In the rows, zero is written as 128.
One turn sends every row of this set to another row. A few are shown first. Where does it send the rows asked after them?
j_169: [134 156 120 150 173 110 149 147 158 128 127 118 151 145 110 129 122 121
 108 115 106 173 146 145 134 137 118 180 107 102 142 120 143 114 117 116
 159 127]
j_589: [122 121 113 155 147 143  99 117 145 117 149 128 137 127  81 123 151 140
 118 116 100 113 173 124 115 155 153 177 111 115 139 121 129 103 124  94
 149 137]
j_915: [108 144 103 128 117 130 124 121 152 170 143 115 132  98  76 135 133 129
 120 110 101 131 184 114  99 123 140 167 140  97 124 137 153 107  96 100
 146 125]
j_521: [114 139 129 156 131  98 107 135 156 124 161 109 157 114 128 139 132 118
 143 112  87 161 180 119  96 147 120 166 122 121 114 120 172 102 100  76
 171 125]
j_654: [122 150 134 118 127 125 105 111 131 160 113 101 141 111  91 136 128 124
 129 114 139 165 159 132 105 137 120 175 147 121 127 156 152  96 108  96
 134 105]
j_942: [120 137 114 125 123  82  98 135 166 143 127  99 122 130 110 144 136 151
 109 107 105 149 172 113 104 184 108 190 134 107 102 111 124 123  79 117
 146 137]
j_710: [110 146 110 150 123 125  95 117 160 140 156 106 150 127 124 136 110 133
 141  93  86 139 169 114  73 131 124 173 134 111 119 108 162 110  86 100
 157 121]
j_592: [134 147 130 110 143 124 115 107 157 139 131 111 127 142  94 142 136 143
 112  90  95 175 169 101 137 169 142 174 124  99 133 124 146 159  85 124
 162 142]
j_986: [119 116 123 133 146 102 114 140 173 149 125 110 136 126 114 122 130 125
 125 125 116 177 163 154 118 140  99 181 122  87 134 125 173 154  95 111
 173 115]
j_992: [121 131 112 142 154  81 103 107 177 115 118 113 137 158 103 139 147 114
 110  87  86 132 154 120 111 139 137 171 118 132 116 102 134 121 112 117
 159 128]
j_781: [143 128 122 152 157 119 130 110 155 148 100 122 110 147  95 141 139 140
 127  95 119 152 152 133 144 148 127 190 147 136 108 121 127 120 106 102
 168 136]
j_684: [131 150 159 153 127 114 120 136 145 151 129 110 149 106 103 136 133 123
 121 122 129 177 160 120 115 173 123 174 161 105 126 147 157 108 107 106
 134 101]
j_233: [128 134 131 116 145 114  79 102 146 141  99 101 143 131  91 133 122  98
 113 102 119 147 159 126 109 169 126 200 120  99 125 130 142  96  95 121
 176 115]
j_703: [126 120 126 168 162 122 146 131 154 133 123 108 128 139 100 138 140 143
 119 107 108 157 136 151 132 128 137 187 130 119 148 145 144 105 126 124
 170 119]
j_950: [ 98 127 145 131 137 127 107 110 142 126 152  95 139 152  89 124 165 130
 121 124 122 150 164  87  98 143 149 177 123 128 119 128 168 127 107 105
 150 129]
j_865: [112 155 124 137 152 135  86 110 158 127 163 115 145 153  98 145 158 137
 117 105  82 146 144  97 120 154 133 166 114 132 130 140 162 126  96  93
 163 136]
j_689: [140 139 129 122 137 120  90 103 149 140  94  93 135 126 107 132 123  98
 117 103 105 153 156 132 108 163 118 190 136 111 128 136 150  86 105 135
 167 111]
j_261: [105 146 130 143 136 115 105 126 158 160 131 151 133 123  99 117 152 146
 124 120  99 139 167 113 110 147 114 179 121 148 104 125 154 134  86  69
 146 107]
j_792: [115 153 127 104 138 112 101 111 122 158 118 103 128 120  83 140 134 114
 125 113 133 152 162 122 108 127 129 182 135 126 123 152 135 103 111  96
 140 114]
j_819: [126 154 109 149 138 103 103 122 137 133 120 104 137 122 104 109 142 116
  84 120 117 138 176 128 113 168 104 183 143 121 120 108 118 128 108 103
 123 138]
j_905: [112 134 116 135 146 102 112 127 169 128 131 137 159 123  88 111 138 143
 111  87 100 154 191 113 105 144 133 168  97  93 133  98 143 144  93  85
 151 132]
j_912: [131 138 130 146 154 130 140 146 144 134 138 138 148 128  61 146 131 158
 111 119 129 142 153 129 120 162 121 166 129 120 106 126 136 107 102  83
 144 123]
j_485: [107 143 109 155 119 126  93 111 154 158 162 109 146 133 112 140 118 141
 122  92  93 134 166 113  71 137 140 179 135 108 119 102 147 126  87 113
 152 120]
j_616: [127 124 146 158 123 119 117 123 141 136 136 124 130  90 117 121 135 128
 151 129 105 149 201 130 104 147 142 187 144 110 132 125 156 121 121  96
 150 117]
j_74: [122 114 127 135 153  92 134 145 162 141 130 103 125 146 125 121 114 114
 124 128 126 156 162 147 115 112 107 184 121 114 120 110 145 121 113 110
 154 115]
j_318: [122 158 112 140 155 123  92 116 168 128 155 130 141 153 115 151 152 148
 108  99  76 152 145 131 125 161 125 169 109 130 129 138 162 131  96  85
 166 142]
j_295: [130 140 118 146 170 101 113 142 171 142 143 132 131 146 136 139 122 136
 133 112  87 161 156 164 127 146 105 191 107 110 128 120 151 128 108  93
 162 130]
j_577: [115 134 112 127 112 138 123 120 148 158 138 119 134 100  90 131 127 129
 146 119 102 136 189 122  90 126 138 173 141  98 130 129 165 108 108  99
 138 118]
j_417: [110 128 113 163 141 121  96 110 153 137 129 100 148 135  84 100 165 115
  95 121 127 134 174 125 116 163 138 176 137 104 125 131 160 102 118  89
 153 138]
j_867: [129 133 135 134 134 104 118 135 150 104 149  89 148 119 126 136 123 104
 115  87  87 183 174 110 106 156 135 166 119  96 145 115 141 115 109 120
 149 127]
j_573: [137 128 140 153 134  98 112 119 159 138 120  92 121 125 129 144 139  96
 119  92  85 161 153 124 123 167 123 180 160 120 131 145 147  94 114 125
 152 120]
j_62: [113 146 136 134 144 108 124 115 165 117 116 110 150 135  79 135 133 121
  71  94 120 154 132 115 134 157 132 159 140 127 120 141 141 120  82 114
 146 112]
j_711: [144 155 120 122 152 132 126 122 163 133 120 121 135 152  95 139 140 130
 106 103 104 185 154 116 141 167 141 178 112 100 134 106 141 150  98 124
 162 134]
j_28: [132 147 118 155 148 124 124 131 134 138 131 127 155 119  72 131 122 144
 102 117 139 141 167 127 127 166 116 167 132 122 106 114 119 107  98  83
 137 135]
j_758: [129 144 124 123 136 115 103 108 136 117 131 100 157 137 118 130  96 109
 107  80  85 155 164 132  84 166 120 170 128  97 133 117 159 121  92 125
 153 128]
j_759: [106 119 126 155 139 113 124 154 160 133 141 109 140 136 115 126 138 149
 110 122 100 142 143 132  90 146 127 193 120 110 166 151 155 111 109 138
 150 101]
j_330: [109 133 127 148 144 115 111 133 154 139 132 115 136 124 124 126 145 132
 120 125  89 158 146 140 101 140  94 190 132 125 156 151 174 159  96 125
 160 107]
j_73: [116 124 141 154 151 135 143 146 152 140 151 124 134 129  91 157 139 155
 124 127 101 160 130 145 119 146 115 180 129 127 133 148 165 127 103 109
 157 101]
j_311: [146 138 116 140 144 102 116 110 157 162 107 118 111 141  99 149 131 139
 128 105 111 147 167 124 138 169 120 185 146 132  92 109 122 124  94 114
 164 136]
j_712: [128 129 122 151 155 153 106 127 159 111 152 137 126 116  96 132 147 160
 118 114  93 121 173 126 115 142 143 187 108 119 142 117 125 121 112 101
 152 129]
j_365: [124 121 137 143 156 143 125 144 169 133 152 134 125 110 116 137 126 154
 131 119  90 160 163 146 126 143 111 198 112 102 145 123 149 149  92 108
 158 111]
j_168: [114 114 139 131 125 125 110 117 159 146 109 133 106 122  83 117 148 148
 105 116 114 140 159 129 124 168 161 186 136 119 127 137 132 128 102 115
 142  96]
j_300: [109 117 125 150 149 104 154 154 159 131 138 107 144 135 116 118 113 127
  98 113 114 137 155 136 113 123 111 180 124 112 141 146 154  91 102 107
 148 124]
j_753: [105 120 138 113 129 111 126 111 156 127 137 103 118 121 103 136 144 141
 115  97  92 146 182  86 111 152 120 185 131 116 115 137 160 138  70 112
 160 154]
j_464: [123 141 126 133 136 120 100  95 130 130 131 115 159 137 110 131 102 101
  97  86  85 137 161 129  88 169 116 183 128 108 125 114 160 137  82 117
 158 134]

j_758 -> j_654
j_485 -> j_233
j_365 -> j_169
Where do these go?
j_912 -> j_318
j_616 -> j_867
j_865 -> j_311
j_819 -> j_950
j_261 -> j_992
j_759 -> j_986

